In the rows, zero is written as 128.
Each named move below is a turn or a mirror, shown by a few rows before and after it. Which moves, in which order, take the first row of each later pair to the second? The first pair is answered.
Davil:
[113  95 160 158 153 139  90 110 170 136 110 133 108 174 113 145  90  92
 153 127 144 152 190 123 125 134 102 139 139 213 161  80 149 126 131 110
 170 164 185 138 184 128 182  73 126  90] |-> [107  73 181 159 144 152 103 140 194 107 110 158 149 132  92 174 130  86
 189 141 187 176 158 135 142 203 131 140 146 161 134 118 130 140 159  98
 163 151 165 184 161 137 137 122 108 111]
[128 148 123 131 137 138 112 118 119 126 112 131 118 152 148 129 126 118
 152 119 114 142 121 129 142 129 123 138 129 146 138 116 145  94 155 133
 160 121 105  98  96 132 116 114 128 103] |-> [128 143 125 128 131 144 114 127 123 123 112 138 126 137 141 136 142 115
 163 127 127 146 112 135 144 146 128 140 130 133 135 124 143  98 163 128
 159 121  96 110  92 137 108 128 117 108]
[109 162 102  86  86 109 112 176 155  73 172  57 160 155 197 156 111 129
 138 152 176  91  73 120 120 138 134 130  73 122  89 126  85 134 178 108
 130 166 129  99 132 152 114  89 164 114] |-> [104 169 106  88  93 109 114 168 152  80 173  56 148 166 198 151 106 131
 126 149 163  92  79 119 116 126 130 133  68 136  91 120  92 132 176 114
 130 165 134  87 138 153 123  83 171 110]
[119 117 154 138 113 141 103 156 150 113 150 139 163 119 106 134 151  80
 164 128 144 145 120 145 131 148 139 142 141 123 122 136 118 117 146  95
 138 142  95 142 107 108 112 151 103 138] |-> [119 137 141 140 125 125  94 124 126 140 144 123 126 156 128 111 111  86
 128 120 105 126 152 130 118  85 111 144 132 168 146 103 131 101 122 104
 147 158 121 100 123  99 151 102 120 114]
dugif:
[141  69 107 112 134 145 179 134  50  95 104 148 136  96 153 135 169 195
 100 121 150 100  91 118 166 144 120 113 135  63  74 142 129 201 139 173
 126  77 118 137  45 151 105 127 167 149] |-> [109 121 126 155  89 121  81 177 135 121 120  75 124  97 142 115 119 139
 125  61 157 155 161 169 168 160 139 139 109 112 167  89 115  85  90 100
 158  93 141 153  83 110 166 199  67 230]
[120 118 134 117 130 126 144 122 134 137 153 155 150 132 141 141 128 136
 114 142 151 121 106  87 153 118 102 118 112 106  87 151 151 172 155 132
 104 128 119 109 134 134 107 102 128  71] |-> [100 145 145 135 107 115  95 144 174 152 159 114 146 129 138 132 105 110
 124 111 153 149 145 117 153 122 113 136  98 128 133 121 139 116 129  87
 120 139 127 124 154 111 137 141  78 117]
[140 142 167 161  99  92  99 182 175 104 165 115 172 133  85 161 129 149
 147  88 161 138 105 137  58 156 130 135 106  70 144 185 144  68 114 104
 131 114 113 180 136 142 142 162 128 110] |-> [147 123 157 146 116  99 133 166 139  87 159 149 180 133  86 168 151 171
 138 114 156 117  75 120  54 153 117 127 115  53 108 207 150 110 133 136
 117 111  99 165 123 152 118 134 167  84]
[ 73 133 120 154  96 174 106 136 187 117 116  45  93 119 111 110  99 155
  98 135 139 136 187 113 143  54 162 120  89 142 194  99  98  91  75 159
 164 114 152 140 203 137 148 116 109 138] |-> [ 98  98 107 135 130 185 172 110 128  93 105  95  99 122 114 122 130 186
  82 175 132  94 140  78 143  42 150 104 102 111 132 135 116 170 108 211
 144 104 133 129 179 163 103  66 175  87]
Zus:
[139 129 154 145 119 108 110 101 123 127 129 111 129 129 129 128 124 122
 119 119 124 148 158 126 132 131 121 140 127 147 140 122 134 102 124 128
 138 141 123 100 126 117 124 110 121 131] |-> [136 132 148 144 110 111 111 109 131 127 129 106 131 122 126 127 117 126
 123 115 130 147 156 129 126 134 129 133 124 133 147 131 127 101 123 115
 130 130 126 109 132 113 127 115 117 143]
[122 165 101 156 134  84 136 176  53 126 111 164 169 142 129  96 169  77
 154 121 105 140 134 106 159 144 139 126 178 151 115 111 141 112 169 118
 114 135  90  92 110 147  80 110  78  95] |-> [121 176 102 157 132  76 128 174  55 135 113 148 162 149 133  89 157  72
 145 111  97 139 150 105 161 130 133 125 177 172 128  93 138  98 158 118
 119 146  99  78 115 143  93 101  78  94]
[138 154 101 142  82 123 108 157 125  89 167 121 106 104 106 129 120 160
 130 115 181 128 136 130  99 141 118  94 113 119 119 172 130 127 144 131
  90  83 139 155 151 122 181 125 146 111] |-> [138 140  98 135  91 132 120 157 113  84 168 138 110 102 105 134 132 160
 136 124 178 131 124 131 108 149 124  91 114 113 106 182 134 144 158 138
  90  82 125 152 141 128 161 123 156 102]
Pairs:
Each pair is 2 to 3 moves apart.
[138 124 118 118 109 130 142 147 130 102 137 123 149  93 115 156 142 152
 141 113 157 113 102 123 133 155 153 123 116  59 116 175 107 175 128 124
  86  94 121 170 138 149 125 154 146 143] |-> [147 140 100 121 138 112 128 106  88 131 130 109  97 153 140 118 101 154
 101 110 102  91 137 103 112  67 108 130 109 138 139 129 133 162 104 138
 100 121 141 104 157 138 165  89 173  99]
Zus, Davil, Zus
[128 153  96 112 110 116 159 116 120 121 122 110 125 104 137 129 112 158
 105 133 125  90 122 115 116  94 128 103 112  89 128 142 141 166 115 130
  89  99 144 140 151 160 137 117 168 145] |-> [121 160 110 119  92 108 134 139 155 124 126  94 134  87 127 135 111 138
 122 116 144 113 133 133 125 119 143 113 107  83 148 138 129 135 109 100
  97  96 145 158 152 153 142 153 135 180]
dugif, Davil
[134 121 120 119 140 145 153 114 112 117 124 141 124 130 124 129 161 139
 120 147 131 114 114 111 129 138 122 131 137 117 103 151 130 164 142 138
 118 125  99 114 115 132 104 107 160 121] |-> [133 147 111 121 133 131 131 100 119 141 127 109  97 146 133 110 124 140
 101 128 109 111 149 109 114  98 107 131 125 146 136 120 138 139 111 134
 115 128 119  97 141 126 142  96 159 129]
Davil, Zus, Zus
[125 127 160 124 113 154 131 166 104 104 119 167 127 106  86 135 174 126
 133 112 129 143 110 168 128 180 133 158  98 174  90 107 119 127 192 140
 173 137 105 123  85 150 103 119 116 130] |-> [116 135 163 125  89 148 116 174 128 105 127 149 127  92  81 135 161 122
 136 101 134 147 124 178 127 186 145 162  94 157 103 112 111 115 175 123
 161 122 109 144  99 153 114 139 100 159]
Davil, Zus, Davil
[137 135 138 144 121 112 116 176 185 137 169 116 177  98 126 159 150 109
 136 158 182 129 108 122 149 159 166 128 143 116 163 142  60 115 142 102
  99 132 150 165 153 154 175 189  89 112] |-> [158 127 111 132 162 109 159 118 117 147 158 133 136 144 152 139 132 147
  86 180 130  76 103  86 128  84 126 114 146 146 138 137  87 162 135 158
  88 142 159 106 157 164 181  96 159  47]
Davil, dugif
[138  95 154 130 133 131 119 160 155 133 114 151 173 145 112 160 189  98
 173 121 115 165 121 127 152 154 144 148 117 117 110 121 125 110 141 137
 152 142 118 165 111  92 103 148 121 109] |-> [136 120 139 142 133 115  99 134 149 162 112 120 133 175 129 136 147 100
 141  98  82 154 158 122 141 100 121 151 103 160 144  82 135  84 112 130
 161 154 142 133 133  83 148 120 125 104]
Zus, Davil, Zus
[113 139 104  90  72 115 133 115 179  86 170 123 109  39 136 159 139 137
 120 155 161 104  99 113  96 166 147  98  92  59 133 137 136 148 139 152
  90  58 111 124 177 192 136 142 171 186] |-> [121 150  87  89  86 105 134  82 151 105 167 116  72  73 157 140 106 147
  86 149 126  84 117  93  82 113 121  97  89 101 146 109 153 145 117 165
  89  71 126  88 187 195 164  98 194 165]
dugif, Davil, dugif
